One vector is turned by the same rotation once a step. Each row is the vector after some number of steps, and that number follows the row.
The counts run from 0 to 200.
-4  -27  22  43  6  -3  -4  -1  -19  54  -26  -50  35  15  1  5  18  -23  0  22  -10  38  -3  -26  5  27  36  7  16  21  13  17  -31  -44  21  14  29  0  24  -21  -14  3  16  21  16  -6  -8  -20  12  -12  -41  -16  -25  6  -7  -7  -21  33  -29  10  -15  5  -11  25  -20  26  -8  -39  30  19  -12  3  34  -34 => 55
3  -37  -2  50  -3  -29  3  7  -6  13  -6  -38  18  27  5  12  -7  1  -6  30  -10  46  16  -5  -2  32  53  -3  20  -17  11  5  -19  -26  22  24  45  11  27  -17  0  0  16  22  16  -15  35  -18  28  -5  -41  -7  -22  -7  -16  -18  -20  27  -49  12  -20  17  -20  32  -6  11  -9  -29  30  -6  9  -16  27  -42 => 53
-2  -30  23  36  23  -25  10  12  -17  37  -30  -44  26  28  13  -13  0  9  1  2  -3  15  7  -9  22  7  38  1  2  -3  4  12  -56  -17  38  8  12  12  32  -25  -21  -4  28  19  7  21  8  7  7  6  -41  10  -19  -2  0  -15  -41  40  -40  35  10  -8  7  33  -13  38  -8  -35  31  40  5  -4  15  -33 => 123
-8  -37  8  43  1  -17  -3  22  7  17  11  -46  17  26  -12  16  -5  1  14  4  -17  38  13  -18  24  31  41  4  15  8  19  -19  -42  -24  30  37  31  23  14  -3  -5  -11  35  9  -1  -21  1  8  11  15  -67  -4  -26  -25  -8  -14  -28  23  -47  19  -8  3  -7  21  7  17  1  -17  30  3  20  -5  18  -53 => 92
-5  -44  7  59  -4  -9  19  2  1  -2  -10  -42  37  31  7  -23  -6  12  -10  12  -7  24  17  10  8  16  51  2  16  -24  -5  -25  -38  -18  26  34  43  -7  13  -10  -2  -1  25  12  -7  17  24  -10  21  15  -36  25  -25  5  -12  -26  -31  13  -51  18  -13  20  -7  28  14  45  -9  -11  12  26  17  -35  17  -45 => 99
6  -30  7  33  22  -37  -11  11  -26  32  -5  -46  14  22  -1  15  -12  -18  8  21  8  44  3  -14  11  21  39  -8  -3  -3  14  3  -30  -9  45  7  44  40  22  -7  10  -16  6  -3  9  -24  9  -3  5  13  -41  4  -31  -22  -13  -9  -21  35  -44  19  10  -1  4  19  -3  9  -2  -30  24  16  14  0  36  -51 => 172
-11  -39  7  46  0  -19  0  25  1  33  0  -50  42  33  -5  1  2  17  2  6  -12  27  4  -17  15  23  42  17  23  2  20  -5  -43  -26  25  39  28  10  11  -10  -17  -4  34  27  8  -5  6  -6  18  21  -46  0  -18  -2  0  -7  -34  15  -52  23  -7  -6  0  29  -2  28  -5  -25  27  12  29  -9  16  -35 => 179
9  -31  25  57  15  9  0  11  -16  32  -23  -46  47  22  -10  -1  -3  -11  -16  5  -3  36  6  2  11  24  31  6  -11  -8  12  -9  -50  -15  27  7  38  -24  13  -10  -13  -5  21  -6  -7  3  -9  0  4  17  -49  9  -30  -8  -2  -12  -16  26  -41  7  7  30  8  25  -22  26  -2  -25  2  44  -7  -9  38  -36 => 146
-1  -33  -3  51  1  -12  8  26  16  8  -13  -41  4  28  -6  15  -3  -5  16  4  -22  39  9  -15  23  32  35  -5  8  -5  15  -3  -57  -19  34  20  36  9  17  -9  0  -4  32  7  -11  -17  -5  5  3  -3  -73  -4  -28  -25  -12  -32  -17  23  -39  7  -14  17  -16  23  -1  13  -4  -17  22  9  5  -11  24  -42 => 91
3  -41  13  67  3  4  20  3  -6  11  -30  -38  25  27  15  -18  -8  4  -1  3  -14  29  14  10  18  21  38  -8  2  -16  -1  -9  -47  -23  18  21  26  -27  30  -13  -18  8  25  23  -13  22  13  -13  24  4  -40  13  -36  6  -11  -40  -32  23  -25  25  -14  37  -15  24  4  36  -13  -14  17  40  -4  -28  20  -30 => 186
9  -45  18  40  18  -21  -10  -14  -30  41  -2  -44  32  12  14  -9  -12  -20  3  25  6  45  11  -6  17  15  33  -23  -9  9  -7  -7  -25  -15  37  13  40  19  17  -5  4  -9  10  22  13  -14  19  -25  -1  27  -18  15  -47  -18  -24  -16  -34  35  -26  27  -3  8  4  8  8  30  1  -20  34  22  15  -29  11  -45 => 47
5  -49  11  59  -6  -10  16  3  -9  5  -18  -46  31  23  7  -16  -10  9  -4  7  -10  38  18  13  18  25  46  -7  -3  -28  3  -20  -46  -9  23  19  28  -18  22  -7  -10  2  27  16  -9  18  25  -11  23  16  -36  15  -34  -6  -12  -33  -35  19  -34  25  -10  23  -4  19  -3  35  -9  0  18  27  10  -36  18  -27 => 128
-4  -35  21  44  20  1  9  3  -17  23  -2  -48  32  22  -4  -14  -4  -23  10  -1  7  17  12  -6  28  11  35  -11  -6  6  -13  -22  -46  -24  43  32  41  22  3  1  7  -10  7  0  -7  2  -9  -11  -6  16  -33  31  -35  -9  -14  -20  -32  24  -36  21  4  1  -1  10  22  42  4  -26  23  36  14  -24  6  -42 => 183
-3  -39  12  40  0  -24  -7  26  -6  29  7  -43  38  23  1  14  -9  13  -4  1  -8  35  11  -12  18  35  38  0  8  -1  21  -16  -49  -6  30  27  21  14  22  -11  -15  -4  33  17  -6  -20  9  7  13  28  -47  1  -31  -24  -6  -16  -37  22  -45  24  -5  3  6  18  -9  22  1  -17  30  11  24  -10  9  -52 => 150
9  -32  10  46  12  -11  9  7  -23  20  -5  -35  19  19  -2  2  -10  -33  14  21  -7  47  7  -15  3  26  41  -10  -8  -8  7  -11  -42  -14  41  12  60  15  8  2  23  -14  8  -26  -8  -14  -6  -13  1  -3  -43  10  -33  -26  -24  -30  -15  26  -38  2  1  11  -3  21  -9  6  2  -33  23  20  -2  -14  39  -49 => 29
5  -45  10  55  22  -14  3  -1  -15  17  -9  -52  30  19  -5  -13  -11  -13  8  6  6  41  10  -7  26  7  40  5  -5  -7  -6  -32  -40  -28  36  30  52  24  16  1  16  -7  19  0  13  -11  16  -10  -4  34  -37  21  -22  -12  -20  -10  -30  8  -36  12  7  8  3  6  23  25  7  -8  16  23  23  -38  15  -49 => 155
4  -28  14  49  27  -28  10  13  -18  32  -30  -56  17  22  15  -7  -5  -5  19  -3  -16  26  -10  -26  26  9  39  -2  -4  2  5  11  -58  -30  36  0  14  7  40  -18  -6  8  40  8  1  10  10  5  1  0  -35  -4  -21  -9  -4  -23  -37  22  -35  28  13  -9  -8  18  -7  24  -7  -17  38  30  9  -16  26  -29 => 152
0  -28  8  41  16  -26  -8  20  -8  31  -12  -48  9  25  -11  25  -10  -5  16  7  -8  37  16  -20  24  19  28  3  -3  14  13  -4  -47  -13  42  23  25  29  34  -10  -2  -14  26  15  1  -23  -2  13  0  16  -66  -3  -29  -24  -13  -18  -24  31  -37  21  5  2  -6  11  0  13  2  -24  26  11  13  2  18  -49 => 6
0  -44  24  39  8  -12  4  -7  -25  46  -7  -36  47  22  12  -16  -1  -9  -5  27  6  26  3  -14  3  21  42  -16  15  10  3  4  -24  -18  29  20  33  -1  13  -15  -6  1  12  30  8  2  17  -32  16  8  -12  13  -34  7  -10  -22  -37  35  -36  31  -7  -1  -3  21  -3  36  -7  -43  47  28  0  -17  14  -41 => 162
-3  -38  17  59  19  -18  7  7  -8  25  -29  -51  11  20  13  6  -8  2  3  8  -15  27  14  -6  34  13  28  -4  -4  10  0  9  -46  -28  19  8  8  9  50  -23  -23  0  32  36  7  6  16  6  17  9  -45  2  -29  0  -21  -28  -33  33  -24  30  -3  20  -24  10  -1  39  -15  -15  28  20  -2  -12  7  -27 => 44
-2  -48  13  60  -6  -8  19  -4  0  6  -19  -51  27  27  9  -21  -2  4  6  -1  -16  32  6  -1  16  17  52  2  10  -19  -4  -15  -45  -31  18  28  37  -20  22  -13  -6  14  29  13  0  19  18  -12  18  5  -32  10  -20  3  -13  -29  -26  5  -42  12  -14  13  -12  21  2  37  -8  -11  16  19  10  -44  19  -31 => 157
-1  -44  12  68  7  9  11  4  2  18  -22  -43  19  25  2  2  1  -1  -4  3  -21  29  18  -4  30  16  20  -9  2  16  -3  -9  -39  -26  19  25  25  -20  30  -7  -18  7  28  32  -6  0  2  -12  12  8  -60  6  -38  -4  -19  -41  -23  27  -14  23  -17  39  -22  8  7  42  -9  -16  20  20  -10  -22  3  -28 => 187
7  -33  22  66  30  13  17  7  -14  27  -36  -51  28  26  -4  -10  -3  -20  7  -6  2  20  4  -1  29  -2  32  5  -10  9  -12  -18  -53  -33  36  15  34  10  19  -7  2  -10  21  -1  5  11  -10  4  -2  12  -56  25  -21  -3  -11  -14  -15  20  -34  13  13  12  -5  7  7  46  2  -21  4  40  7  -18  18  -36 => 39
7  -35  2  58  12  -8  12  -10  -17  8  -11  -37  10  17  7  -4  -14  -33  10  29  -11  55  18  -2  10  21  38  -19  -9  -10  -8  -10  -26  -23  32  11  61  11  9  0  25  -6  10  -11  -2  -11  13  -20  -1  -5  -42  9  -44  -18  -31  -44  -10  26  -29  -1  -7  22  -18  16  -3  14  -5  -21  18  13  -4  -27  35  -52 => 194
4  -35  18  42  6  -5  8  6  -27  31  -19  -45  44  18  2  -11  -4  -14  7  2  -6  49  -8  -11  4  33  42  3  -1  -23  13  -10  -51  -16  31  16  47  -12  9  -2  -1  -2  19  -19  -6  2  1  -9  2  2  -32  2  -24  -10  2  -18  -23  23  -40  8  1  7  11  35  -23  15  -6  -27  15  35  0  -18  46  -38 => 174
11  -39  3  64  20  -19  11  5  -8  2  -15  -53  13  26  -3  -9  -18  -10  10  0  -1  45  18  3  28  8  40  3  -14  -18  -4  -25  -43  -14  32  20  48  21  28  -5  18  -13  20  0  -5  -5  20  -6  -5  26  -47  15  -33  -20  -19  -26  -22  7  -36  18  10  15  -1  7  15  22  3  -5  8  21  19  -28  20  -45 => 69
2  -36  9  51  21  -19  13  5  -12  20  -25  -34  1  18  17  -2  -14  -9  17  12  -19  28  14  -14  31  11  29  -27  -4  11  -8  11  -43  -20  33  6  15  22  32  -18  -3  -1  23  31  0  1  10  -6  3  -8  -46  8  -39  -11  -20  -47  -31  42  -24  28  -9  9  -24  10  9  33  -15  -21  41  19  0  -13  9  -29 => 45
-7  -37  11  65  9  6  6  -5  -2  31  -32  -50  26  31  1  0  0  -2  -3  8  -16  23  15  -3  23  11  26  5  7  17  1  0  -40  -37  14  22  14  -5  36  -19  -20  1  21  42  11  9  14  -2  22  5  -55  8  -30  9  -17  -21  -28  29  -26  30  -10  26  -22  7  9  48  -10  -15  22  23  -4  -16  0  -27 => 101
4  -52  19  36  2  -18  0  -8  -35  39  0  -40  36  15  12  -16  -4  -13  15  29  -3  38  6  -20  10  27  47  -16  7  5  0  -4  -28  -29  30  17  43  17  17  -10  2  4  24  25  11  -10  20  -35  10  11  -10  6  -42  -13  -19  -18  -37  29  -33  25  -16  -4  0  17  6  28  -6  -24  44  10  8  -30  14  -44 => 133
-3  -42  16  36  5  -23  -2  -5  -23  31  -2  -31  40  18  11  -9  -8  -7  5  26  1  22  17  -10  12  20  44  -30  -2  13  2  -1  -26  -12  34  19  34  22  13  -5  -5  -4  9  29  -5  -8  19  -27  16  13  -25  18  -50  -13  -16  -26  -42  42  -34  30  -9  9  -10  15  13  35  -12  -32  41  23  8  -18  2  -48 => 104
1  -27  14  49  14  -6  -3  9  -20  50  -19  -44  21  21  -4  15  7  -34  13  22  -15  44  -1  -30  12  26  35  -4  6  28  5  13  -36  -35  30  11  31  10  24  -17  -4  -6  21  14  8  -15  -11  -15  3  -7  -47  -13  -32  -16  -14  -11  -19  33  -28  6  -6  2  -16  14  -17  13  -7  -32  31  10  -11  8  30  -43 => 113
